One turn moves every row onto another: examples first, then more rows asked:
Kuru: [  7  -4   7  13   6   9  -4   2  -3  -2   2  -1  -1 -17 -19 -14   0  15]
solit: [  2  12   5  -3 -22   2   2  -2  -2   0  -2  -8   8  -8 -14 -16  -1  23]
Rubom: [-11  -5   8  13 -17 -15 -10  -7  -3  13 -12  -7   4 -13 -21  -8   7   9]
Fek: [  5   0   6  12   6  11  -6  -1  -4  -2   1   0  -1 -19 -17 -10  -3  15]
figuf: [ -6   9  11  20  -4  -8   6 -10 -14  11  11  -6  11 -11 -17 -21  -2  18]
lib: [  6   1   6  13   4  11  -8   2  -1  -2   6   3   0 -16 -19 -11  -1  17]
duru: [  1  10   8  15 -11 -15  -9  -9   1   2   4   4   4 -24 -13  -2   9   2]
mer: [  1  12  -5   2  -1 -14 -19  -6  -3   6   1  -6  -1  -2 -19 -11   5   8]
bofi: [ -7   8  11  23  -9  -9   8  -9 -12  10  10  -9  13 -12 -17 -18   1  15]
tono: [ -6  -4   7  13 -16 -14  -8  -2  -2  16 -14  -7   2 -14 -23 -11   6  11]
Fil: [  2  12   7  -2 -23   3   2   1  -2   1  -1  -8   5  -9 -12 -14   0  22]
mesu: [ -9   6   9  22  -3  -9   7  -8 -14   8   9  -8  13 -13 -19 -15   0  16]
legu: [  3  13   5   0 -22   4   1   2   0   1   0 -11   6  -7 -16 -17  -1  22]
pafip: [  1  12  -4   1  -2 -17 -18  -5  -3   5   4 -10  -2  -3 -17 -11   4   9]
kip: [  3  10   8   7 -13 -15 -11  -6   1  -1   1   5   6 -26 -15  -4  10   3]
seka: [  1  11   7  -1 -21   3   3   1  -1   0   0  -7   4  -9  -9 -16  -1  21]
peza: [  5  -1   7  14   8   9  -8  -2  -3  -2   5   1  -2 -16 -18 -11   0  14]
fup: [ -6  -7   6  14 -12 -10 -11  -8  -3  15 -11  -3   1 -15 -24 -10   6   7]
leg: [-10   8   9  25  -7  -5   9  -8 -10   9   9  -5  11 -12 -18 -18   3  15]
rado: [ -7  10  11  21  -5  -9   6 -10 -12   9  11  -7  12 -10 -17 -18   1  17]
sosag: [ -7  -4   6  14 -14 -13  -6  -3  -3  17 -15  -7  -3 -14 -23 -13   4  10]
Tar: [  2  12  -4   2  -4 -14 -18  -6  -5   4  -4  -8   1  -3 -20  -9   5   3]
repi: [  4  10   9  13 -12 -13  -9  -9   1   4   3   7   5 -26 -11  -3   9   4]
Ver: [ -5  15  -3   5  -5 -18 -16  -7  -6   7  -1 -10   0  -3 -18 -10   2   4]
zase: [  5  -3   6  14   7   9  -6   0  -3  -4   3  -1  -2 -14 -20 -11  -2  15]
Fabu: [  0  11   8  12 -11 -15 -13  -9  -1   1   4   4   2 -25 -17  -2   5   1]
gegar: [  3  13   7  -3 -20   2   0   2  -1   1  -2  -8   4  -8 -14 -16  -2  23]

Fek goes to mesu
sosag goes to pafip
Now find these:
Rubom goes to Tar
tono goes to mer
lib goes to leg
zase goes to rado
Ver goes to kip

One turn moves every row onto another: examples first, then more rows asked:
P: [  0  -4  -6   2  -7   0  -7 -14   3 -13  -5 -13   4  -2  -7]
M: [  1  -6   8  -2  -8  -8   4 -10  -1  -3  12  -5   2   3   0]
R: [ -1   3  -4  10   6   3 -15   7   4   4   4  -2  -2 -15   2]
Y: [  6  -3   3   0 -13  -5   5 -10  -1  -7   9  -6  -2  -7   4]
V: [-6  6  1 -2 -3 -5 14 10  2  7  3 -8  1 -1  4]
T: [-5 -7  2 -5  1 13  0  8 13 10 -3 -2  3  7 -2]
F: [ 6 -6  8  2 -8 -9  0 -6 -4 -2  8 -8  2 -3  9]
N: [ -9   0   0   7  11   2 -14   3   5   7   8   1   2  -2  -7]
E: [ -6   5 -10   6   2   6  -9   0   9  -1   8   1  -5 -12 -12]
Q: [ -4   0  -1   3   5  12  -7  -9  -3  -4 -11  -3 -12 -12  -1]
G: [-1 -2 -6 -5 -8 17  3  7 16  3 -5 -4 -4 -3 -2]
X: [ -2  -8   1   3   0  -4 -12 -11   0  -6  -5 -13  10   6  -2]
B: [-6  8  0 -3 -5 -3 15  9  4  5  2 -9  0 -1  3]
U: [ -9  -3   2   0  10  10  -6 -12  -3   0  -8  -1  -9  -2  -8]
H: [  4  -6  -2   6  -4  -1 -13  -8  -1 -10  -7 -16   7  -7   5]
L: [ 2 -5  0 -2 -2 13 -3 12 11  8 -7 -6  1 -3 10]
D: [ -5  -3   5   4  12   9 -11  -6  -6   3 -11  -3  -7  -6   3]
S: [ -5   7   1  -2  -4  -4  14  10   3   5   2 -10   0  -3   5]

L goes to G
Y goes to M
Now find these:
E goes to N
X goes to H
Q goes to U
S goes to B

One turn moves every row onto another: examples first, then more rows asked:
rudip: [-15  -8   5  -4   4  -8   0  -2  -5   7   5  -5  -8   7  11  -2   3  -2
  -7   7  -6  -4]
rudev: [ 15   5  -4   3   5   0   3  10 -11  -8   1   8  -5  15   1   9  -3 -11
 -12   9   5 -13]
Zate: [  6 -13  -9  17   4   0   1   0  -5  -3  10  15 -13  18  -4  10   0  -9
  -1  -2   2 -11]
Lub: [-14  -7  -4   2   5   4   1  -9  -3   7  14   5   8  12  17  -8  -3  -1
  -6  12   8   1]
vazi: [-16  -6   7  -3  -8  -9  -4  -7  -4   7  11   1  -4  13   8   2   1  -6
  -1   6  -5  -5]
zugap: [ 12  -4  -5   8   8  -1  -1   5  -7 -10   3   9 -11  12   3   8  -1 -17
 -12  11   1 -13]
zur: [-14  -5  -3   0   2   3  -1 -10  -3   6  14   6  10  13  18  -7  -4  -3
  -6  14   8   1]
nuf: [ 12   3  -5   6  -6  -1   1   4  -9  -5   9  15  -3  22  -5  13  -4 -10
  -4   3   6 -13]
popav: [  9  -5  -6   5  -6  -4  -7   2  -3  -8  16  16  -1  17  -2   9  -1 -11
 -10  -2   1 -14]
Kifas: [-14  -5  -4   1   5   4   0  -9  -3   6  13   5   9  12  18  -8  -3  -2
  -7  14   8   0]
lupab: [ -7 -10  -2  -9   0  10   2  -9  -2   3  -7  11  -2   0   0   8  -1   4
 -10  17  13  -4]
zaf: [-17  -4  -2  -5   8   5  -3  -7  -8  -5   9   3  -2  12   7   0  -5  15
  -1  15   9  -4]
nemez: [  9  -5  -9  12   2   1   7   5  -9   1   9  12  -8  19  -7  11  -1  -1
  -1  -6   6 -11]
Kopug: [ 12  -2  -5   1   5  -3  -5   8  -4 -10   9   9  -3  10   4   5  -1 -13
 -18   4   0 -14]
dap: [ -9  -4   0   3  -4   9   5  -2  -2  11  -3  11 -12   9  11  -5   5   9
 -16  15   9   1]
Vef: [ -8   0   2   1 -17   7  -1  -6  -2  10   2  17  -8  16   9  -1   2   3
 -13  17   9   0]
bonu: [-18  -3  -2  -5   3   5  -5  -9  -7  -5  11   6   0  15   5   2  -6  14
   2  14   9  -4]
lozim: [  9  -5  -5  11  -2  -1  -4   0  -6  -8  10  16  -9  19  -2  12  -2 -18
  -5   7   1 -13]
rolo: [ -7  -8   0  -9  -5   9  -1 -11  -1   2  -5  14   0   3  -1  10  -2   1
  -8  18  13  -5]
zafef: [ 12  -5  -9   7   8  -3   5  10  -6  -2  -1   3 -15  15   6  11   1  -1
 -13   0   0  -7]
Sigu: [ 10 -10 -10   6  14  -1   2   9  -4  -5   8   5  -7   8   3   3   2  -3
 -16  -4   0 -12]
povi: [-16  -1  -1  -8   7   4  -4  -6  -8  -8   8   3   0  12   9   0  -6  12
  -3  19   9  -4]
Goza: [-14  -6  -4   2   3   4   0 -10  -3   7  15   6   9  14  17  -7  -3  -2
  -5  12   8   1]
tefin: [  1  -6   2  -4   5  14   5  14  -6   1   8   7   2   5   7   1 -14  -6
 -13  19   7  -3]
Padap: [ 11  -1  -6   7  -9  -6  -3   3  -5  -3   7  13 -10  24   1  17  -2  -6
  -7   0   0  -8]
fiduv: [-18 -10   4   0  -1  -8   0  -5  -4  10   9  -1  -7  11   8   0   3   0
  -1   2  -5  -3]
kar: [ -4 -15  -3   4   9  16  11  12  -5   9  10   8  -2   6   3   1 -11   5
  -6   8   8  -1]
Duve: [  6 -12 -11  11   3  -2   0   3  -3  -2  16  12  -6  14  -3   7   1  -2
  -7 -11   1 -12]
fum: [ -6   1   3  -1  -9   8   1  -2  -3   7  -3  12  -9  11  13  -4   3   3
 -18  21   8   0]
lol: [  8 -12  -9  14  14   1   4   5  -6  -5   3   8 -15  11   1   6   1  -9
  -8   2   1 -11]
rem: [  8  -8 -10  12   0  -4   4   4  -5   1   6   9 -14  20   1  14   1   2
  -6  -6   0  -6]
Nub: [ -9 -11  -1  -7  -6  10   0 -12  -1   5  -3  15  -1   4  -4  11  -2   4
  -5  14  14  -4]
Rirum: [ 12  -3  -9   8  13   2  10  10 -10  -2   1   6 -10  13  -1   7   0  -2
  -9   0   6 -11]
Fatis: [ -6 -13  -1   5  -6  14   5   6  -4   9  18  16   2  14  -2   6 -14   1
   0   6   8  -1]
vevu: [ 14   2  -4   3  -1  -5  -1   8  -7  -7   1   7 -11  18   7  14  -2  -9
 -15   7  -1  -9]
tidem: [-10  -5   0   5 -12   9   3  -6  -1  13   2  16 -11  14   7  -2   5  10
 -11  11   9   2]
Tivu: [-14  -3   8  -6  -4  -9  -4  -3  -5   4   7  -2  -5  10  12   0   1  -8
  -7  11  -6  -5]
Pifor: [ -9 -13  -3  -6  -1  10   3 -11  -1   6  -5  13  -3   1  -3   9   0   6
  -6  13  14  -4]
funu: [-16  -1   0  -7   2   4  -6  -8  -8  -7  10   6   1  15   7   2  -7  11
  -1  18   9  -5]
doma: [ -1  -4   4  -3  -9  12   0   8  -5   2  15  16   6  13   3   6 -16  -9
  -7  17   7  -4]

rudip goes to fiduv
zugap goes to lol
Now find these:
funu goes to povi
nemez goes to nuf
Nub goes to rolo
rem goes to Padap
popav goes to Kopug
Lub goes to Goza
dap goes to tidem
kar goes to Fatis

One turn moves every row onto another: examples first, then more rows asked:
fud: [ 0 11 -6  5  6  4 -8  3  6 -5 -1  3 22  4]
bot: [ -3   1  -2 -11  -1  15   4  -1  -4  -1  -6   9  12  -2]
robev: [ -9   8   1   3  -7  19 -10   9  12   3   1   9   2  15]
noku: [ -1  10   3  -4   6  13 -12  17  16  -7   3   1  -4  12]
Gek: [ -4   1  -2 -12  -3  17   0  -1  -6  -1  -6   9  11   0]
dupod: [-11   4   4   2  -5  21  -5  13  16   1   4  10   5  14]
bedam: [-18  -7  -4 -17  14  13  -3   4  15  -4   2  -4  10   9]
rofe: [-15  -4  -7 -14  18   8   1   2  15  -3  -2  -4  11   7]
vimi: [ -8   4  -3  -3  -5  17 -22   6   3  -6   7   3  18  11]
fif: [  2  -1  -9  -3   5   3 -12   3   9   5   9   5  23   2]
Befis: [-2  9  5 -4  8 13 -9 18 18 -8  4  1 -2 10]
Fab: [ 1 -4 -7 -4  6  5 -9  6 11  4 11  6 25  1]
kepe: [ -4  -1   0 -11   1  16   7   1  -2  -2  -5  10  13  -2]
nepi: [ -2  -7  -5  -7   4   9 -11   8  12   3  14   6  24   2]
seleb: [  1  -1 -10  -4   1   5 -17   2   7   5   9   4  21   4]
Vumef: [-1 10  4 -3  8 11 -8 17 18 -8  2  1 -2 10]
rika: [-16  -1 -10 -17   9  13 -13  -2   8  -2  -2  -6   6  12]
tem: [-4 11 -1  8  0 11 -2  8 14  4 -5  9  5 11]
mim: [ -3  -7  -6  -8   0  11 -16   7   9   3  15   5  23   4]
vuba: [-9 -2  4 -1  5 15 -4 13 13 -8 11  6 26  5]
fad: [ -6  -4   2 -13  -1  19   6   3  -2  -3  -2  10  13  -1]
Gubip: [ -1  -3  -9  -7  -1   9 -19   4   7   4  12   5  21   5]
pilev: [-11  -2   3  -5  -2  20 -15  11   9  -7  13   5  21   9]
numi: [-9  4  5  4  0 17  1 14 18  1  3 11  7 11]
par: [ -2   3  -9 -18   7   4  -3  -3   7  -7   3   4  -3  -2]
rud: [ -4   2  -9 -20   4   7  -7  -3   5  -7   5   3  -4   0]
boba: [ -3  11  -7   2   0   9 -19   2   2  -4   0   2  18   9]
savin: [  0  11   3  -2   8  11 -10  16  17  -7   1   1  -3  10]
Fisa: [-13   2 -12 -14  12   7  -9  -4   8  -1  -6  -6   7  10]
zere: [-6  7  2  7  2 13  2 11 18  2 -2 11  7  9]
datus: [ -6  -1  -1 -14  -5  19  -1   0  -6  -2  -4  10  10   1]
bivim: [ -7  -4   2 -14  -4  21   2   2  -4  -2  -2  10  11   0]
dat: [-6 11 -2  6 -4 15 -9  7 12  4 -4  9  2 14]
tilud: [ -1  11   2  -3   7  11 -12  16  17  -7   2   1  -4  11]
Viz: [ -2   1  -6 -19  10   4   2   0  10  -8   5   5  -1  -4]
nin: [-12   1 -10 -13  17   5  -3  -2  12  -2  -6  -5   9   7]
Vifus: [ -6  -1  -6 -23   3  11  -7   0   6  -8   8   4  -4   1]
zug: [ -5  -3  -4 -21   9   7   2   2  11  -9   9   5   0  -3]
vegu: [ -2   9   4  -4   6  14 -11  17  17  -8   4   1  -3  12]
gov: [-3  4  0  4 10  7 -1  9 12 -7  4  4 26  2]
vesav: [-18  -5  -6 -19  10  16 -10   2  11  -4   2  -5   8  12]
lubi: [ -7  -4  -4 -23   5  11  -2   2   9  -9  10   5  -2  -1]

Viz goes to zug
Fab goes to nepi
Now find these:
Befis goes to vegu
numi goes to dupod
Fisa goes to nin
Gek goes to bot
boba goes to fud

